Each row is where one point has got to under a steady rotation. How many ticks took it there?
The counts run from 0 to 212.
[ 17  17  -4 -18  26 -25  10  -5 -27   4  -1   7  43   0   1  34 -20  -7
 -26 -15  -8  32  -3 -14  10 -20  24  17  30 -22  -5  29   0  -6   9   9
 -35  45   8   2  11  11  -6   5]	57
[-19  -8 -20  -6  13 -51 -26 -20  -4   6  28  -4  22  11 -30  24   9 -22
   4  21  21  -9  -4  11  34  -4  11   8  -2 -15  17  -4  25  -5  16   3
 -43  -6  14 -14   6   0   5 -37]	106
[ 10   1 -23  -3  26 -36  27 -25 -21   8  12  -9  49   2   1  21  -3 -32
 -21  -1  -5  18  21   3   8 -29  10  11  30  -7   9  15  -4  -4  25  18
 -33  18   5  -2  12   9  -1 -16]	74
[ 10  15  65 -15  12   1  15  21 -13   6 -10 -41  21   0 -21  19  14  -5
   0 -10  -5 -11   9  19  -7  -8  -9   7 -11 -23  16  36  -3  12  -7  19
 -25  10 -22   4 -11  -2  35 -21]	67
[ -1 -12  26 -40   7 -11 -10  14 -17   1   0 -18  37   8   4  16  -5  13
  22 -20   5  -5 -11  29  19  -5   0  24  11 -19 -18  25  21  10  10  -5
 -22  -4   7 -19  -8   0  48 -42]	5
[  9 -12  -9 -16 -13 -11  14  -6 -40   4   0 -42  22  -7  16  -1 -16   0
  27 -40   2   7 -12  13  -5 -26   2   5  27 -10 -12  13  10  24  15 -18
 -28 -19  -2 -21   4   2  38 -29]	127
[  6   8  16 -33  21 -31   2  24 -16  -1  -4  14  36  12  -5  32  -9  10
 -20  -1 -11  13  -3   9  22   0  10  37  23 -28 -25  25  -2   0   8   5
 -19  38  20  -8   5  18   4 -17]	194
[ 16 -10  -5  -3  -4 -42  22  17 -24  26 -10   0  -2   7 -14   8   3   6
  -5 -17  -9   5 -18   6  29   0   7  39  31 -23 -23  29   0  14  28  -7
 -25  32   3 -32  19  12  -1 -28]	209
[-11  -3  14 -36  17  -4 -24   5 -23   6  10 -28  14  -8  -7  30 -24   8
  21 -15   7  14 -25   6   0   0  14 -17   8 -18   3  -1  33   5 -14   8
 -47   8  -5 -11  10 -16  35 -32]	141
[-12  -9 -38   6   0 -53  16 -16 -30  -3  18 -15  21   4  -1  16  -2 -39
  -7  10   2  -2  21  -2  15 -25 -11   2  24  -2   3 -11   0  -6  21   5
 -36  -6  20 -21  15   5   2 -38]	91
[ -7   0   0   8   1 -21  23  -1 -40  13  -1 -44 -32 -24 -25  16 -15 -15
  -1  -2  -1  17  -7 -12  -9 -12   1 -25  22 -11  26 -13  13  -1  -4  17
 -54  23 -18 -17  23  -7   8 -28]	155
[  3   8  -3 -15  19 -36 -11 -14 -16  -7  20  -8  57  15 -13  36 -11 -10
 -24   4   2   6   5   6  28 -16   7  21  25 -21  -7  19  -3  -9  40   3
 -11   2  25 -13 -11  16   3 -13]	212
[ 14   0  -8 -14  22 -36  12 -10 -18   8   5  -2  48  10 -15  28 -13   2
 -20  -9 -11   8   1   6  29 -15  16  31  37 -22  -8  26   2  -1  42   5
 -13  19  18 -18   2  15  -3 -14]	211
[ 24  27 -11  -9   7 -41  39   3 -37  -1 -15  -2  30   2   0  -4  -3  -7
 -21 -26   0  24 -11  -5 -10 -35  14  15  22  -2   5  41 -17  13   5  -9
 -21  36   2  -4   4  28 -12   2]	164
[-29  13 -19  11 -13 -39  22   1 -46 -23  -3 -19 -14  -9 -28  13  -8 -13
  -8  17   9   2  -4  -3 -21 -35 -17  -4  30   7  12 -18 -18   2  11 -18
 -20  -2  20 -18   6  22  -4 -32]	200
[  7  34  10  -3  15 -22  19 -18 -23 -19   1 -18  51  -1 -23  21   2 -22
 -38   6   9  11  12   0 -14 -36   9   4  10  -6  33  32 -19   3  16   7
 -14  20   4   6 -15  25  -9   7]	166
[ 17  -4 -28  -5  15 -56  26   4 -19  25  -1  16  12   0  -3   0   9 -16
  -6  -8   2  17 -12  -5  26 -12  16  32  10  -3   0  29  -4   2  -2   8
 -50  41  -3 -11  24  15 -12 -20]	72
[-25   6  43 -17  12   6  20   7 -27   1 -10 -42  10  -8 -42  26 -11  21
   7  13   9 -11  -4  32 -20 -12  -4  -5  19  -6  20  -6   7  15  17   3
 -13   0  -4 -18 -17  16  38 -31]	203
[ -5 -20  23 -10   0 -20  22   9 -15  22  -3 -30   4 -12 -14  -2  19 -11
  31   1  11 -27  -3  25  10   0 -14  13 -15  -7  17  14   6  18  -5   4
 -36 -11 -18 -15   4  -2  38 -52]	189
[  8  19  -3 -24 -15 -40 -37  23 -20 -27   2  10  22  18   2  16   8  -3
  -2 -21  10   9 -26 -11  25  -8   2  33   2 -29 -19  41   2   2   1 -30
 -26   8  11  -5   3   3  -7 -14]	24
[-12   2  10 -14  32 -28  -5 -10  -7  13  13  -3  36   9 -44  35   3   5
 -18  19  12   0  -6  15  32   0  21  24   8 -20  26  20   9  -3  35  15
 -20  27   5 -15  -4  15   0 -14]	104
[  4   6 -13  13  -4 -37   8 -29 -14   6   0 -17   9  -3 -42  -4  15 -13
 -10 -14  29  -1 -23   0   6 -15  27   9  -6 -11  42  37   3  16  32  -7
 -35   8 -18 -12  -6  20 -20  -3]	135
[-31  27  25  -9  18 -16  11  13 -35 -26  -4 -22  -4  -9 -41  35  -8  -7
 -19  35  10   3  -3   3 -19 -19 -15 -17  17  -3  30 -19  -5  -6 -11   9
 -25  16  13  -2  -4  19   0 -26]	185
[ -1  10  21   1  11 -26  22  24 -16   7 -12  -1  -3   5 -45  20   8  17
 -33   0  -6   4  -6  -2  20   4  10  34  23 -28   6  26 -11   5  27   3
 -11  45   1 -24  -2  29 -13 -14]	102
[-25  20   0 -26   4 -21   8  18 -46 -19  -7 -12   4 -15 -11   0  -3   6
  26  11  28   6 -24  15 -24 -32  -7  -8  -4  15   9 -14   1  14 -36 -16
 -33   5  12   1  -1  13  23 -40]	79
[  9   3  47   6 -10 -16  42  24 -21  -1 -21 -35   9   4 -20  -1  24 -18
  -4  -7  -9 -23  18  17  -9 -15 -26  17   2 -20  10  34 -18  17  12   5
 -16   5 -13 -10  -5  15  24 -33]	83
[ 19  18  -8 -16 -13 -40   5  25 -29 -13 -10   5   9   7  19  -8  10 -16
   1 -31  10  13 -22 -10   7 -19 -10  29   0  -9 -10  41 -10   9 -21 -23
 -40  22   0   2  13   5  -1 -20]	162
[  4  30   9 -15  -1 -20 -15  11 -16  -9  -9   5  10   5 -37   0   7  18
  -7 -14  30  13 -47  -1  12 -12  25  19  -6 -11  17  48   1  20   7 -27
 -19  28  -2  -1 -13  22 -16   2]	133
[ 25  -5   5   5 -15 -36   9  22 -16  10  -7 -10  -8   6  -1   3  19 -30
  -6 -31  -1  -5  -8 -17  22   2  -9  33   1 -31  -4  48  -1   5  -8  -2
 -48  18 -18  -9  16  -7  -6 -20]	54
[-19   3  26 -41   9  -5   6  13 -32 -19  -8 -20  32  -1 -12   4   0  22
  28   0  22  -4 -15  35 -12 -19  -5   0   3   3   1   5   1  26  -8 -13
 -16  -9  10  -4 -14  12  43 -39]	96
[  4  22  -8  -1   4 -27  -2 -18 -12   8  -4  -2  13  -3 -44  -2  14   4
  -5 -11  33  12 -41   4   8  -8  32  20 -11  -6  38  41  -1  23  19 -19
 -29  17 -12  -6  -9  22 -15  -3]	134
